In the data rows, zero lies at 4.5, halfway between 4 and 5.
Some points, one per row:
4 & 4 & 5 & 7 & 5 & 4 & 4 & 5 & 4 & 5 & 5 & 4 & 4 & 5 & 4 & 6 \\
1 & 6 & 3 & 0 & 7 & 5 & 0 & 3 & 6 & 5 & 5 & 7 & 6 & 8 & 8 & 2 \\
0 & 7 & 4 & 0 & 7 & 5 & 1 & 3 & 5 & 6 & 5 & 7 & 6 & 9 & 7 & 3 \\
4 & 5 & 4 & 2 & 7 & 5 & 1 & 3 & 6 & 2 & 6 & 5 & 5 & 8 & 4 & 6 \\
1 & 6 & 3 & 3 & 7 & 4 & 2 & 5 & 6 & 4 & 6 & 7 & 5 & 7 & 5 & 5 \\
4 & 6 & 4 & 3 & 5 & 6 & 3 & 4 & 5 & 4 & 5 & 5 & 5 & 6 & 6 & 4 \\
4 & 5 & 4 & 4 & 5 & 4 & 5 & 5 & 5 & 4 & 6 & 5 & 5 & 5 & 4 & 5 \\
0 & 6 & 3 & 4 & 9 & 1 & 0 & 5 & 8 & 3 & 6 & 6 & 8 & 9 & 5 & 5 \\
5 & 4 & 5 & 4 & 3 & 5 & 5 & 4 & 4 & 5 & 4 & 3 & 4 & 4 & 5 & 5 \\
8 & 1 & 5 & 7 & 1 & 5 & 9 & 5 & 1 & 6 & 6 & 1 & 3 & 0 & 2 & 6 \\
7 & 3 & 6 & 9 & 0 & 6 & 9 & 5 & 1 & 7 & 5 & 2 & 3 & 0 & 3 & 5 \\
5 & 4 & 5 & 6 & 5 & 3 & 4 & 4 & 5 & 4 & 3 & 4 & 4 & 4 & 3 & 6 \\
8 & 2 & 6 & 9 & 1 & 4 & 9 & 6 & 2 & 5 & 4 & 3 & 1 & 0 & 3 & 5 \\
9 & 2 & 4 & 9 & 2 & 4 & 8 & 5 & 3 & 4 & 6 & 0 & 4 & 0 & 2 & 8 \\
2 & 6 & 4 & 3 & 6 & 6 & 1 & 3 & 5 & 4 & 5 & 6 & 3 & 6 & 5 & 4 \\
7 & 3 & 5 & 7 & 2 & 5 & 9 & 5 & 3 & 6 & 3 & 3 & 4 & 0 & 4 & 3 \\
3 & 8 & 5 & 2 & 6 & 7 & 0 & 3 & 6 & 2 & 5 & 7 & 5 & 8 & 4 & 5 \\
7 & 3 & 6 & 7 & 2 & 5 & 8 & 6 & 3 & 5 & 4 & 3 & 3 & 2 & 3 & 4 \\
0 & 7 & 3 & 1 & 9 & 3 & 1 & 5 & 7 & 3 & 5 & 6 & 8 & 9 & 6 & 5 \\
4 & 4 & 4 & 3 & 6 & 5 & 4 & 4 & 5 & 5 & 5 & 6 & 7 & 6 & 6 & 3 \\
6 & 4 & 4 & 6 & 4 & 4 & 4 & 4 & 5 & 3 & 6 & 3 & 4 & 4 & 3 & 7 \\
Here are 10 more points, each followed by its number:
4 & 6 & 4 & 1 & 7 & 4 & 2 & 5 & 7 & 4 & 4 & 6 & 8 & 9 & 5 & 4 \\ 0
7 & 2 & 6 & 9 & 2 & 4 & 9 & 7 & 1 & 6 & 5 & 1 & 2 & 0 & 4 & 6 \\ 1
5 & 6 & 4 & 3 & 5 & 4 & 4 & 5 & 5 & 3 & 5 & 4 & 6 & 5 & 4 & 6 \\ 2
2 & 7 & 3 & 2 & 6 & 4 & 2 & 4 & 6 & 4 & 5 & 5 & 5 & 7 & 6 & 5 \\ 3
8 & 1 & 6 & 9 & 3 & 3 & 8 & 5 & 3 & 4 & 4 & 2 & 3 & 0 & 3 & 5 \\ 4
4 & 5 & 3 & 4 & 5 & 3 & 4 & 5 & 5 & 2 & 6 & 3 & 5 & 5 & 3 & 7 \\ 5
6 & 5 & 5 & 8 & 2 & 5 & 4 & 3 & 5 & 4 & 2 & 4 & 2 & 1 & 4 & 5 \\ 6
6 & 3 & 5 & 6 & 2 & 4 & 7 & 6 & 3 & 4 & 4 & 2 & 4 & 1 & 4 & 4 \\ 7
6 & 2 & 6 & 5 & 2 & 6 & 8 & 7 & 2 & 5 & 6 & 4 & 4 & 2 & 4 & 3 \\ 8
5 & 5 & 6 & 6 & 3 & 6 & 5 & 2 & 3 & 6 & 2 & 5 & 2 & 2 & 3 & 4 \\ 9
Which of these numbered points is nearest to each point below, ignoring the direction in which the first points spread most? Its number follows each.
0 & 7 & 2 & 3 & 8 & 3 & 3 & 5 & 5 & 5 & 6 & 6 & 6 & 8 & 6 & 5 \\ > 1
6 & 6 & 4 & 3 & 4 & 5 & 3 & 5 & 5 & 3 & 5 & 4 & 6 & 4 & 4 & 4 \\ > 2
6 & 4 & 4 & 6 & 5 & 3 & 4 & 5 & 4 & 3 & 6 & 2 & 4 & 4 & 3 & 6 \\ > 5
7 & 3 & 4 & 5 & 3 & 4 & 6 & 6 & 3 & 4 & 6 & 2 & 5 & 3 & 4 & 6 \\ > 2
3 & 6 & 3 & 0 & 8 & 4 & 0 & 4 & 7 & 3 & 6 & 6 & 7 & 9 & 6 & 4 \\ > 2
2 & 6 & 3 & 3 & 6 & 4 & 2 & 4 & 5 & 4 & 5 & 5 & 5 & 6 & 5 & 5 \\ > 3
6 & 3 & 4 & 7 & 5 & 2 & 8 & 5 & 5 & 4 & 6 & 2 & 6 & 2 & 2 & 6 \\ > 5
4 & 6 & 4 & 1 & 7 & 3 & 0 & 2 & 8 & 3 & 3 & 6 & 7 & 7 & 5 & 5 \\ > 2
2 & 5 & 4 & 2 & 7 & 4 & 2 & 4 & 5 & 5 & 5 & 6 & 7 & 9 & 7 & 4 \\ > 1
2 & 8 & 3 & 0 & 6 & 5 & 0 & 3 & 8 & 3 & 5 & 6 & 7 & 9 & 6 & 5 \\ > 2
3 & 5 & 3 & 3 & 9 & 1 & 2 & 4 & 7 & 3 & 6 & 5 & 9 & 9 & 4 & 6 \\ > 5
5 & 6 & 5 & 6 & 2 & 5 & 7 & 5 & 3 & 5 & 4 & 3 & 2 & 3 & 5 & 5 \\ > 3
8 & 3 & 6 & 8 & 4 & 3 & 6 & 4 & 4 & 3 & 4 & 3 & 4 & 2 & 2 & 5 \\ > 4
Here are 10 other points, each followed by its number:
6 & 3 & 4 & 8 & 3 & 4 & 9 & 5 & 3 & 6 & 5 & 1 & 4 & 0 & 1 & 7 \\ 0
6 & 2 & 5 & 8 & 1 & 5 & 8 & 5 & 3 & 5 & 5 & 3 & 3 & 1 & 4 & 4 \\ 1
7 & 3 & 8 & 8 & 1 & 6 & 7 & 3 & 1 & 6 & 2 & 3 & 0 & 0 & 3 & 4 \\ 2
3 & 7 & 3 & 2 & 6 & 4 & 2 & 5 & 7 & 3 & 4 & 6 & 7 & 8 & 5 & 4 \\ 3
6 & 4 & 5 & 5 & 5 & 5 & 6 & 4 & 3 & 5 & 5 & 4 & 4 & 5 & 3 & 6 \\ 4
2 & 4 & 4 & 6 & 5 & 2 & 7 & 5 & 3 & 5 & 6 & 4 & 5 & 4 & 5 & 6 \\ 5
7 & 4 & 5 & 7 & 0 & 6 & 7 & 5 & 2 & 5 & 4 & 4 & 2 & 1 & 4 & 4 \\ 6
4 & 6 & 3 & 3 & 8 & 4 & 1 & 4 & 7 & 3 & 6 & 5 & 6 & 8 & 4 & 7 \\ 7
1 & 6 & 3 & 1 & 8 & 4 & 1 & 4 & 7 & 4 & 5 & 6 & 8 & 9 & 6 & 4 \\ 8
4 & 4 & 5 & 4 & 5 & 4 & 3 & 4 & 6 & 4 & 3 & 5 & 5 & 5 & 4 & 5 \\ 9
Which of these numbered points is nearest to each point below, ignoring the direction in which the first points spread most? Its number follows each.
4 & 6 & 5 & 4 & 4 & 6 & 4 & 4 & 5 & 4 & 4 & 5 & 4 & 4 & 5 & 4 \\ > 6
3 & 6 & 4 & 2 & 5 & 6 & 2 & 3 & 4 & 5 & 4 & 5 & 3 & 5 & 6 & 4 \\ > 6
6 & 5 & 7 & 5 & 4 & 6 & 4 & 2 & 3 & 5 & 3 & 5 & 2 & 4 & 4 & 3 \\ > 2
6 & 1 & 5 & 8 & 5 & 0 & 8 & 7 & 4 & 4 & 6 & 2 & 6 & 4 & 1 & 7 \\ > 5
7 & 4 & 4 & 3 & 2 & 5 & 6 & 5 & 5 & 4 & 3 & 4 & 4 & 2 & 4 & 4 \\ > 3
4 & 6 & 6 & 2 & 6 & 6 & 1 & 1 & 5 & 5 & 3 & 7 & 3 & 6 & 5 & 3 \\ > 2
2 & 7 & 5 & 0 & 9 & 6 & 0 & 0 & 6 & 4 & 3 & 9 & 4 & 9 & 5 & 3 \\ > 2
6 & 3 & 6 & 6 & 3 & 6 & 6 & 5 & 2 & 5 & 5 & 3 & 2 & 3 & 2 & 6 \\ > 4
5 & 2 & 4 & 4 & 5 & 4 & 4 & 5 & 4 & 5 & 6 & 2 & 5 & 4 & 4 & 5 \\ > 8
0 & 6 & 2 & 0 & 8 & 3 & 1 & 5 & 7 & 4 & 5 & 6 & 7 & 9 & 6 & 5 \\ > 8
1 & 6 & 4 & 5 & 8 & 3 & 3 & 5 & 6 & 4 & 5 & 3 & 5 & 6 & 4 & 6 \\ > 0
8 & 3 & 5 & 5 & 0 & 5 & 9 & 7 & 3 & 5 & 4 & 3 & 4 & 2 & 4 & 3 \\ > 3
8 & 3 & 5 & 9 & 2 & 3 & 9 & 6 & 3 & 5 & 3 & 3 & 4 & 1 & 3 & 5 \\ > 3
